-5.74	-1.00	1.71
-5.53	-1.75	-1.32
5.00	0.96	1.70
5.07	0.44	1.96
6.10	-0.32	1.06
:
-5.74	-1.75	1.70

-3.77	-2.33	-5.38	3.44	-5.05
-6.01	-2.14	-4.45	2.38	-4.65
:
-3.77	-2.14

-0.79	-3.39	2.11	2.19
-1.59	-2.16	0.14	3.46
2.78	-1.18	-2.77	1.28
0.91	-4.37	6.68	-3.68
-5.60	5.46	-1.54	1.48
:
-0.79	-2.16	-2.77	-3.68

0.20	0.43	0.49	-0.79
4.48	2.71	2.28	-3.00
-3.25	-2.20	-1.90	2.86
3.91	3.34	3.63	-5.82
1.85	-0.04	0.11	-2.35
:
0.20	2.71	-1.90	-5.82

6.44	-6.45	6.30	-6.81	7.26
-5.25	4.99	-5.22	5.19	-5.49
:
6.44	4.99

2.83	6.25	-4.02
3.67	1.71	-2.15
-4.33	-4.10	4.13
-2.18	0.30	-0.07
:
2.83	1.71	4.13

-6.50	3.31	-3.07	0.52
-6.59	3.45	-2.99	0.48
-6.48	3.54	-2.98	0.24
1.01	1.26	-6.98	-4.00
:
-6.50	3.45	-2.98	-4.00

-1.76	-5.18	7.26	-0.83
5.87	-1.83	-4.52	-6.98
:
-1.76	-1.83

-0.73	-6.81	-6.58
-7.25	-5.17	4.89
-0.80	2.60	-2.59
:
-0.73	-5.17	-2.59
---
-3.39	3.63	-6.91	2.96	-3.62	5.13	-0.82	1.89	-3.67
-3.42	3.29	2.72	-5.68	-5.68	1.65	1.52	-5.81	-0.91
-3.43	4.79	-5.29	-2.61	2.18	-3.96	5.28	1.47	0.52
:
-3.67	-0.91	0.52
1.89	-5.81	1.47
-0.82	1.52	5.28
5.13	1.65	-3.96
-3.62	-5.68	2.18
2.96	-5.68	-2.61
-6.91	2.72	-5.29
3.63	3.29	4.79
-3.39	-3.42	-3.43

-3.14	-3.13	-4.40	1.79	-1.08	1.41	1.87	0.13	1.31
-4.36	-4.35	-0.84	2.66	-4.12	-1.39	-2.00	-2.34	5.92
3.44	-1.49	-3.68	2.85	3.79	3.86	3.92	-1.79	1.25
:
1.31	5.92	1.25
0.13	-2.34	-1.79
1.87	-2.00	3.92
1.41	-1.39	3.86
-1.08	-4.12	3.79
1.79	2.66	2.85
-4.40	-0.84	-3.68
-3.13	-4.35	-1.49
-3.14	-4.36	3.44

-0.56	6.47	0.52	1.71	2.37	-2.51	-0.43	-0.73
-2.20	6.47	3.13	-2.95	3.10	1.29	0.85	-1.07
2.44	6.47	-1.35	-5.12	-7.33	7.35	0.87	1.72
-1.51	6.47	-1.42	-0.96	3.28	-0.63	-1.05	-1.27
-0.42	6.47	1.04	-0.87	0.79	0.39	0.07	-0.46
-0.26	6.47	0.40	0.06	0.02	1.14	0.35	-2.26
:
-0.73	-1.07	1.72	-1.27	-0.46	-2.26
-0.43	0.85	0.87	-1.05	0.07	0.35
-2.51	1.29	7.35	-0.63	0.39	1.14
2.37	3.10	-7.33	3.28	0.79	0.02
1.71	-2.95	-5.12	-0.96	-0.87	0.06
0.52	3.13	-1.35	-1.42	1.04	0.40
6.47	6.47	6.47	6.47	6.47	6.47
-0.56	-2.20	2.44	-1.51	-0.42	-0.26

-1.56	-0.81	-2.45	4.37	0.70
0.37	-1.73	-6.12	3.04	0.65
-0.64	-1.15	-4.32	3.74	0.70
-1.38	-0.81	-2.95	4.36	0.70
-1.71	-0.81	-2.01	4.42	0.70
-2.15	-0.60	-1.20	4.79	0.70
-1.56	-0.81	-2.45	4.37	0.70
-2.55	-0.33	-0.36	5.06	0.70
-2.41	-0.45	-0.79	4.96	0.70
-0.10	-1.46	-5.20	3.42	0.70
-1.02	-0.99	-3.58	4.05	0.70
-1.90	-0.76	-1.60	4.62	0.70
:
0.70	0.65	0.70	0.70	0.70	0.70	0.70	0.70	0.70	0.70	0.70	0.70
4.37	3.04	3.74	4.36	4.42	4.79	4.37	5.06	4.96	3.42	4.05	4.62
-2.45	-6.12	-4.32	-2.95	-2.01	-1.20	-2.45	-0.36	-0.79	-5.20	-3.58	-1.60
-0.81	-1.73	-1.15	-0.81	-0.81	-0.60	-0.81	-0.33	-0.45	-1.46	-0.99	-0.76
-1.56	0.37	-0.64	-1.38	-1.71	-2.15	-1.56	-2.55	-2.41	-0.10	-1.02	-1.90

3.74	3.25	3.57	-1.70	-3.43	3.62	1.94
3.68	-2.43	3.80	3.30	0.87	1.21	2.34
4.03	-3.64	4.22	4.02	1.82	1.01	2.82
3.56	3.35	3.59	-1.78	-3.53	3.82	2.26
-5.68	5.82	-5.96	-6.40	-3.00	-0.60	-3.24
1.74	0.64	0.51	-0.60	-4.50	-2.77	-3.90
-2.22	0.97	-0.64	-0.49	4.10	3.51	4.81
3.61	3.34	3.40	-1.81	-3.59	3.73	2.34
-4.84	-6.41	-5.02	5.00	6.03	-6.48	-2.80
3.87	-2.86	4.10	3.71	0.70	1.58	2.41
-4.57	-6.60	-4.80	4.23	5.89	-6.46	-2.85
-1.68	-0.08	-0.15	0.42	4.33	3.57	4.56
:
1.94	2.34	2.82	2.26	-3.24	-3.90	4.81	2.34	-2.80	2.41	-2.85	4.56
3.62	1.21	1.01	3.82	-0.60	-2.77	3.51	3.73	-6.48	1.58	-6.46	3.57
-3.43	0.87	1.82	-3.53	-3.00	-4.50	4.10	-3.59	6.03	0.70	5.89	4.33
-1.70	3.30	4.02	-1.78	-6.40	-0.60	-0.49	-1.81	5.00	3.71	4.23	0.42
3.57	3.80	4.22	3.59	-5.96	0.51	-0.64	3.40	-5.02	4.10	-4.80	-0.15
3.25	-2.43	-3.64	3.35	5.82	0.64	0.97	3.34	-6.41	-2.86	-6.60	-0.08
3.74	3.68	4.03	3.56	-5.68	1.74	-2.22	3.61	-4.84	3.87	-4.57	-1.68

0.58	-1.42	-0.47	0.97	0.83	1.47	-0.14	3.30
-2.69	0.76	0.61	-0.97	1.91	-0.10	-1.30	3.66
0.56	-1.26	-2.99	-1.65	-6.74	1.67	0.39	0.48
:
3.30	3.66	0.48
-0.14	-1.30	0.39
1.47	-0.10	1.67
0.83	1.91	-6.74
0.97	-0.97	-1.65
-0.47	0.61	-2.99
-1.42	0.76	-1.26
0.58	-2.69	0.56
---
-3.08	-6.95	-6.96
-0.05	1.08	1.38
5.23	-3.58	-2.72
-5.96	3.47	2.06
3.57	-1.05	-0.76
:
-0.05	1.08	1.38
5.23	-3.58	-2.72

0.40	1.80	1.84	-0.16
0.86	1.15	2.90	2.92
1.12	1.22	3.00	2.90
5.04	-5.73	2.30	1.39
:
0.86	1.15	2.90
1.12	1.22	3.00

5.12	-2.61	2.57
-2.55	5.94	-0.96
2.88	-5.19	1.80
2.76	-6.46	1.91
5.14	2.97	4.21
:
-2.55	5.94	-0.96
2.88	-5.19	1.80

-1.98	2.26	-6.58
-1.52	2.08	-6.52
-3.27	0.72	3.32
-3.82	-2.37	-1.30
:
-1.52	2.08	-6.52
-3.27	0.72	3.32

0.90	1.84	-1.88	0.61
0.21	1.67	0.66	2.02
-0.82	0.59	0.43	-0.18
0.73	6.27	0.63	1.63
:
0.21	1.67	0.66
-0.82	0.59	0.43

2.48	6.72	-3.65
2.47	-0.27	0.12
2.44	0.90	4.77
2.49	3.10	-3.65
:
2.47	-0.27	0.12
2.44	0.90	4.77
